Named turns come first, each shown by rows before and after it. Which turns, in which order, take the first row of each pair that follows to the second? Write the first one first, as in the answered first pair.
B:
[  4.7 -13.9  15.7  -4.4   5.6  14.4   0.6  -2.8   8.6 -24.2  -7.1   4.3
  15.6  18.1]  ->  [ 20.8 -12.8  17.8  11.5   5.1  14.4 -11.3  -0.9  23.0 -16.1   0.7  -1.1
   0.7   4.3]
[-21.0  -7.0  14.3 -17.9  -2.8   4.8  29.1   6.3   1.5   5.7  -0.6  -5.3
   9.3  15.5]  ->  [ -2.4  -8.0  14.1   2.4   3.5  12.8   8.1  24.4  19.9  13.5  18.6 -10.0
  -1.5 -12.2]
[ 13.4  17.2 -30.3  -2.1   5.3  -2.6 -15.7  21.2 -25.2  -7.2 -19.1  12.9
  17.9 -13.7]  ->  [ 29.8  25.1 -28.1   7.1  -9.3 -11.3 -18.7   0.2 -10.8   8.5 -22.7   3.9
  -6.2 -13.0]
Y:
[ 12.9   1.0   1.8   2.6  -9.2 -10.4   1.5 -13.0  14.4  11.9   3.6  -8.9
 -20.3   0.9]  ->  [ 11.6   0.6   1.9   8.3  -6.1  -6.9  -2.1  -8.2  19.1  11.3   2.9  -8.1
 -19.7  -2.4]
[  8.7  11.4  16.6  -7.7  12.4  10.1  14.0  -9.7   7.4   4.7   7.9   1.2
   4.7 -20.7]  ->  [ 15.6  14.1  10.3  -1.9  15.1  12.3   5.4  -7.9   4.7   1.9   7.3   5.0
   6.2 -24.4]
[-15.7   6.2  -7.6 -20.4   3.8 -10.9  15.0   1.8 -10.7 -21.2 -12.4  -7.6
  13.4  17.8]  ->  [-24.4  -0.5   7.4 -21.8   7.8  -3.1  20.3  14.9  -4.3 -14.8   5.8 -14.4
  12.7   8.8]
G:
[ -6.9   6.0 -41.4  21.6  20.6 -19.1  -0.6  10.8   7.4   6.7 -22.0   9.7
   6.9  10.7]  ->  [-14.3  -4.0 -28.3  20.4  29.5  -9.8   0.4  35.2  12.6   6.6  -3.3   7.8
  14.3  -3.1]
[ -9.4 -12.9   6.9  -7.4   9.6  12.5  -5.0  10.4  -6.8   7.4  13.6   7.1
   7.9   2.2]  ->  [ -5.2 -12.8  15.4  -9.3  -2.5  12.0   4.0   2.5  -0.3  14.9  15.6  -1.4
  -5.9   7.9]
[-17.8  -4.9  18.2 -31.2 -23.4  -7.6  26.3  -6.3  -3.2   8.8   3.0  -8.6
  -9.1  26.3]  ->  [-14.5   4.8  -2.3 -29.9 -19.0 -12.9  16.6 -17.5 -19.1  -0.1 -17.2   2.6
  -1.4  31.2]
Now pairs of rows:
(two turns a pair)
[ 12.4   9.5 -19.1  12.5   6.7  -1.6 -19.1 -14.6   2.0  -6.1 -13.5   4.4
  -2.1  -7.4]  ->  [-13.1  -2.6  15.2  -9.8 -15.1  -0.2  18.3 -17.6  11.0   3.8   4.4  -9.3
  -7.6   9.8]
Y, Y
[ 10.1   5.5  -5.1   4.8   6.6   2.0  -6.1  10.4  -8.8 -14.0  -1.9  15.0
  21.8 -13.3]  ->  [ -2.4  -2.8   5.7  -2.2   3.7   7.4   4.6  16.0  -8.5 -14.8   5.3  12.2
  27.8  -8.6]
Y, G
[  4.5   0.9   7.6   5.0   0.4  -2.6  -5.6   7.6  -0.3  -1.2   8.9   6.5
  -4.0 -17.2]  ->  [-6.2 -0.4  4.1 -3.2  2.4  0.5  0.4  7.6 -9.4 -8.5  2.2 10.1  5.4 -8.4]
B, B
[-16.5 -12.9 -12.3  -0.7 -16.2   3.8 -10.4  -5.5 -10.9 -29.2 -15.1  -9.2
  12.2  14.6]  ->  [  0.0  -4.2 -12.3   8.3 -27.4  -1.6 -13.4 -16.8   2.7 -15.7 -14.8 -17.0
  -5.5  12.2]
B, B
[ 18.7   7.0  -7.8  13.1  16.4  -1.4 -21.7   1.7  -5.0  -1.0   2.6  14.5
  11.9  -4.2]  ->  [  4.2   3.6   7.7  -7.0 -10.1 -13.6  11.2 -23.2  -0.2   7.1  -4.3   0.2
   0.0  22.4]
B, Y
[ 22.4   8.2 -19.1  11.2   9.2   3.1 -21.5 -12.6  -4.2  -5.6 -10.9   5.4
  -5.0  -9.8]  ->  [ -6.7  -4.9  15.3 -17.5 -14.4   1.7  20.2 -19.3   6.5   7.6   2.3 -11.7
  -8.6  11.8]
Y, Y
[  3.5   4.3  -3.7 -18.6 -17.4 -13.1  10.6 -25.5   3.1  21.3 -11.7 -14.1
 -28.9  32.8]  ->  [-10.1  -1.0 -27.5 -19.4  25.8   7.1 -13.8  15.8 -26.8 -12.8  -9.0  19.7
  24.1   9.7]
G, G
[ 23.4  18.0  -5.1  30.3 -11.3 -12.6 -29.5 -29.4  14.5   4.7  -6.6 -27.4
 -33.6  -6.7]  ->  [-42.6  -3.8   5.1 -15.0  16.5   8.8   2.4  16.3 -27.9 -30.0   3.1   1.6
  40.8   7.7]
B, G
